In the data rows, zero lies at 4.5, halfway between 4 and 5.
What is the hidden score of each row? Scores go from 0 to 30, and 15 is about the middle. The score is a weighted sum of the row's numbers plus the product of two more (or one squared), each taken from its middle value.
[3 6 4 5 7 4 5 6 4 5 3 3 5 1 4 3 3 7 5 2 5] ~ 18
[4 4 5 2 5 4 6 7 5 4 3 6 6 4 4 2 3 5 3 4 3] ~ 15
[4 4 5 4 4 4 5 3 4 5 5 4 4 3 4 5 5 5 6 6 5] ~ 13
[6 4 5 5 7 4 6 3 4 4 7 7 6 6 5 6 6 5 5 6 6] ~ 17
[3 2 0 8 2 3 0 6 0 3 0 2 3 4 7 1 0 5 2 0 4] ~ 12
[4 4 5 3 5 3 4 7 5 5 2 5 6 1 5 2 4 5 4 3 3] ~ 12
[2 3 0 8 2 3 0 7 0 3 1 2 3 3 6 3 0 4 1 0 5] ~ 16
[2 4 4 3 4 4 5 7 6 3 2 5 7 2 4 2 3 4 4 4 1] ~ 14
[7 2 5 6 0 6 2 2 3 3 2 1 2 7 4 5 4 4 3 5 5] ~ 10
[4 7 4 3 6 6 5 7 6 4 3 4 5 4 5 3 4 4 4 3 5] ~ 16
[4 3 5 6 6 4 6 3 4 4 5 6 5 4 5 5 5 5 6 5 5] ~ 12
[6 5 5 4 7 4 7 3 4 4 6 7 5 6 3 6 5 4 3 6 5] ~ 16
[4 6 5 6 5 4 5 4 5 6 5 4 7 5 4 5 5 6 3 5 6] ~ 18
[5 1 6 6 3 7 5 3 5 2 4 5 4 9 5 7 7 5 4 5 6] ~ 22
[5 2 6 3 2 7 2 1 5 1 4 3 2 6 7 5 7 4 3 7 3] ~ 7
[3 3 5 3 6 3 6 3 3 4 7 7 4 6 4 7 3 3 6 6 5] ~ 22
[3 6 3 4 6 5 4 7 4 4 3 4 5 3 6 2 3 5 5 2 5] ~ 18
[7 7 5 4 1 6 3 7 4 6 4 2 4 3 3 2 6 5 5 4 4] ~ 12
[5 6 5 3 6 4 4 6 6 4 3 5 5 2 4 3 4 6 6 2 5] ~ 16
[4 4 6 3 6 5 6 3 3 3 6 6 4 5 6 5 3 4 6 6 4] ~ 13
[5 4 4 5 4 4 4 4 5 6 5 3 3 3 6 3 5 5 5 3 5] ~ 14
[6 7 3 2 5 6 4 6 6 5 4 3 5 3 5 3 5 5 5 3 5] ~ 20
[2 4 5 4 6 3 5 7 6 3 1 3 7 2 3 2 3 4 4 2 1] ~ 8
[4 5 5 3 6 2 4 7 6 5 2 5 5 0 5 2 4 5 5 3 3] ~ 15
[5 4 4 5 5 4 5 3 6 6 6 5 5 5 6 4 6 5 5 5 6] ~ 17
[6 4 3 4 3 3 5 3 5 4 6 4 5 5 5 5 5 4 7 5 3] ~ 13
[0 3 7 5 6 4 6 4 2 3 5 3 5 2 4 5 2 4 6 5 0] ~ 8
[5 6 6 5 5 5 6 4 4 6 6 5 5 4 5 5 6 5 4 5 6] ~ 13
[5 7 4 5 5 6 4 6 5 6 3 3 4 3 5 3 5 6 6 3 5] ~ 15
[6 6 6 5 2 3 3 7 3 7 3 3 5 3 3 3 5 6 6 4 4] ~ 12
[7 6 5 4 4 5 4 7 3 6 3 2 4 3 4 1 7 7 5 3 5] ~ 14
[6 2 8 5 6 7 5 2 5 3 4 4 3 6 6 6 5 3 3 6 7] ~ 11
[5 7 4 5 2 6 4 6 5 7 5 4 5 5 2 4 5 6 4 5 6] ~ 21
[2 6 5 2 6 2 4 7 7 5 3 5 6 2 4 3 3 5 5 2 4] ~ 13
[5 6 6 4 4 5 4 7 6 5 3 5 5 2 4 2 5 6 6 3 3] ~ 9
[5 6 5 2 5 3 6 3 6 5 6 5 5 5 4 7 6 5 6 6 5] ~ 15
[2 5 6 2 5 5 5 3 4 3 6 4 4 5 5 8 5 6 7 8 3] ~ 15
[7 5 4 4 6 3 5 3 3 4 6 8 6 6 4 6 4 4 5 5 3] ~ 17
[2 1 0 6 1 4 0 7 1 4 1 3 3 4 6 2 0 4 0 0 3] ~ 17
[2 3 5 4 7 5 6 3 2 4 7 6 3 6 4 6 4 4 5 6 6] ~ 25
[4 4 5 5 5 4 5 4 3 4 5 4 5 4 5 4 5 5 5 5 6] ~ 13
[6 2 7 3 3 6 4 3 5 1 3 4 1 8 5 6 7 3 4 5 5] ~ 7
[2 4 4 3 6 4 5 7 5 2 2 5 7 3 2 3 4 4 5 5 2] ~ 13
[3 3 5 4 6 4 6 3 4 4 7 6 4 7 5 6 5 4 5 6 7] ~ 18
[7 6 5 4 0 6 3 7 4 6 3 1 3 3 2 2 7 4 6 4 3] ~ 11
[5 7 3 6 2 9 5 6 6 7 5 3 3 6 4 4 6 4 4 4 6] ~ 24
[5 5 4 5 4 4 5 4 5 6 5 4 4 3 6 5 5 5 5 5 6] ~ 18
[7 5 5 4 6 5 6 3 4 5 7 6 6 6 6 7 6 4 5 6 5] ~ 17
[4 4 0 8 0 5 0 6 0 4 1 0 2 5 5 2 2 4 2 2 3] ~ 15
[4 5 2 8 0 7 1 6 2 5 3 1 1 5 2 4 4 3 2 4 3] ~ 17
[5 3 5 5 5 4 6 3 5 6 6 6 6 5 6 4 6 6 4 5 6] ~ 17
[5 3 8 4 4 7 5 3 7 3 4 5 3 6 6 7 5 5 5 7 5] ~ 22
[6 6 5 3 4 6 4 7 3 7 3 2 4 4 4 2 6 7 5 4 5] ~ 17
[4 4 5 5 4 2 4 4 6 4 4 3 5 3 5 5 4 4 5 4 3] ~ 12
[2 3 4 4 5 6 5 6 5 3 2 5 7 4 3 3 4 2 3 4 1] ~ 9
[4 3 5 4 7 3 6 4 4 4 6 7 4 6 5 6 4 5 6 6 6] ~ 21
[4 3 5 5 5 4 6 4 3 3 5 6 5 5 3 5 3 4 7 5 5] ~ 13
[5 6 4 4 5 3 6 5 6 3 3 4 5 3 4 2 4 5 4 3 4] ~ 7
[4 2 6 4 6 7 6 2 5 3 5 6 3 7 5 6 6 6 6 7 8] ~ 15
[5 4 6 5 6 3 4 4 6 7 4 3 5 3 5 4 6 3 5 3 6] ~ 14
[4 4 5 6 5 4 5 4 3 4 6 3 4 4 5 5 5 5 5 5 6] ~ 17
[6 4 5 4 8 4 7 3 3 5 7 8 5 7 4 5 5 3 3 5 6] ~ 23
[4 5 5 2 6 4 7 3 5 3 6 6 5 7 5 7 4 4 5 7 5] ~ 15
[6 4 5 5 5 4 6 3 5 6 5 5 4 4 6 5 6 5 4 6 5] ~ 16
[5 4 4 5 8 4 6 3 3 6 7 8 4 7 4 6 5 4 5 6 5] ~ 25
[8 7 5 6 1 5 5 4 9 5 4 0 2 6 1 4 7 4 4 4 5] ~ 20
[5 6 5 5 7 4 6 3 4 6 6 8 5 6 5 7 5 4 4 6 5] ~ 16
[3 6 4 5 7 6 5 6 5 4 3 4 4 2 4 3 4 6 6 2 5] ~ 20
[4 4 5 3 6 2 3 7 6 4 2 6 5 0 5 2 4 4 5 3 3] ~ 17
[4 6 5 5 5 4 6 4 4 6 6 7 6 6 4 5 5 5 5 6 5] ~ 13
[5 7 4 3 6 6 5 7 6 5 3 4 4 3 4 3 3 6 5 3 5] ~ 18
[2 3 6 3 5 6 5 3 5 2 7 3 4 5 6 7 5 5 6 8 4] ~ 23
[5 5 5 5 4 4 4 3 4 4 5 5 6 5 5 7 4 4 7 6 4] ~ 10
[6 5 5 5 7 3 6 3 3 4 7 9 6 6 4 7 5 4 4 7 6] ~ 19
[3 2 5 4 6 2 5 3 3 5 6 8 4 5 6 5 5 4 5 6 6] ~ 18
[4 5 5 5 5 3 5 3 5 5 5 6 5 6 5 6 4 5 7 6 3] ~ 12
[2 7 3 4 4 4 4 7 3 3 2 3 6 3 5 2 3 5 4 2 2] ~ 7
[5 3 4 5 6 3 6 3 4 4 6 7 4 6 4 7 5 6 4 5 6] ~ 17
[5 5 6 5 5 4 3 4 8 6 4 3 4 2 5 4 6 3 5 3 4] ~ 10
[5 4 6 6 4 4 5 3 5 5 6 5 6 4 6 5 5 6 4 5 6] ~ 16
[5 3 5 4 5 3 6 3 4 5 5 5 5 5 5 4 4 4 5 5 6] ~ 12
[6 7 3 3 2 8 4 4 5 7 7 4 3 6 3 5 7 5 4 6 6] ~ 19
[8 4 7 3 6 6 5 4 6 3 4 4 3 7 3 6 6 3 2 6 5] ~ 14
[4 5 4 5 6 2 5 2 4 6 5 6 5 6 7 6 5 4 6 6 5] ~ 13
[4 5 1 5 2 4 3 6 4 4 3 6 3 4 3 5 3 6 5 3 4] ~ 16
[6 3 3 3 3 8 6 3 8 5 3 6 5 9 2 6 6 4 5 6 7] ~ 18
[5 8 3 4 6 6 6 7 5 5 4 4 4 5 4 3 3 7 4 3 5] ~ 18
[5 3 4 5 5 4 5 4 3 4 5 4 6 4 5 5 5 4 5 4 5] ~ 16
[7 6 4 6 0 4 2 6 5 4 2 0 3 4 3 3 5 5 5 3 3] ~ 13
[4 5 5 3 7 5 7 3 4 5 6 6 5 6 4 7 4 4 5 6 4] ~ 17
[4 3 5 5 5 4 6 4 4 4 5 5 6 3 5 4 4 4 5 5 4] ~ 12
[3 6 3 4 6 6 4 7 5 4 3 3 4 2 5 3 3 6 5 2 4] ~ 19
[6 6 4 4 1 5 3 6 3 5 4 1 4 4 3 2 7 4 6 4 4] ~ 12
[7 6 4 5 2 5 3 7 4 7 4 3 4 3 4 2 6 6 6 4 5] ~ 18
[3 3 5 5 5 5 6 3 3 3 4 5 5 4 4 5 5 4 7 5 2] ~ 9
[5 5 4 5 7 4 6 3 4 5 6 7 5 5 6 6 5 4 5 6 4] ~ 18
[5 7 3 3 3 7 5 7 6 5 4 5 4 5 4 4 2 5 3 3 6] ~ 19
[5 5 5 5 6 5 6 4 4 3 6 5 4 4 5 5 5 6 6 4 5] ~ 16
[3 5 4 4 5 2 3 7 5 4 3 5 7 1 4 3 3 6 7 2 5] ~ 15
[6 5 3 5 4 2 4 3 4 5 6 4 4 6 5 6 5 3 6 5 3] ~ 15
[3 5 5 4 5 5 6 3 5 5 7 7 4 5 6 7 6 4 5 6 6] ~ 17
[7 5 4 4 4 4 5 3 4 5 7 4 3 6 5 5 5 4 6 5 2] ~ 14
[0 1 5 5 2 8 1 2 3 1 6 2 3 6 7 6 5 2 2 6 2] ~ 15
[2 3 6 4 7 4 6 3 3 3 7 5 3 5 6 6 4 3 7 6 5] ~ 22
[3 3 6 5 6 4 6 4 5 4 5 6 5 5 3 5 4 5 4 6 5] ~ 16
[3 3 4 5 5 4 6 3 4 4 6 6 4 5 6 5 5 5 5 6 5] ~ 16
[2 4 5 5 5 2 4 3 5 4 5 5 5 4 5 6 4 4 6 6 2] ~ 11
[4 5 5 5 5 4 5 3 3 5 6 4 5 5 5 6 5 4 6 6 3] ~ 13
[6 8 4 4 6 7 5 7 6 5 4 4 5 3 4 2 4 6 5 3 7] ~ 18
[4 6 5 3 4 4 5 3 6 6 6 5 6 6 5 7 6 5 5 6 5] ~ 14
[5 5 5 3 4 3 5 3 9 4 6 5 4 4 4 5 6 4 6 6 4] ~ 13
[2 2 0 7 1 4 0 7 0 3 1 2 3 4 6 2 0 4 1 0 4] ~ 15
[6 7 3 3 6 6 4 7 5 5 4 5 5 3 4 3 3 5 4 2 5] ~ 24
[5 6 6 6 5 4 5 4 4 5 6 4 4 3 4 4 5 4 5 4 5] ~ 12
[2 6 4 4 5 4 4 7 5 2 2 5 6 2 5 3 1 3 5 2 2] ~ 8
[4 4 5 6 5 3 5 4 4 5 4 3 5 3 4 5 4 3 4 4 4] ~ 12
[3 3 5 5 5 4 5 4 3 5 5 6 6 4 4 5 4 5 6 5 4] ~ 12
[4 5 5 3 7 4 7 3 4 5 6 7 5 6 5 5 4 4 4 6 5] ~ 14
[3 4 5 5 6 5 5 3 4 5 5 4 6 5 5 5 4 5 5 6 5] ~ 14
[4 8 3 3 3 5 5 7 7 5 3 5 5 5 3 3 3 4 3 3 7] ~ 15
[5 5 4 5 5 5 6 3 5 5 6 6 5 4 3 5 5 6 4 5 5] ~ 12
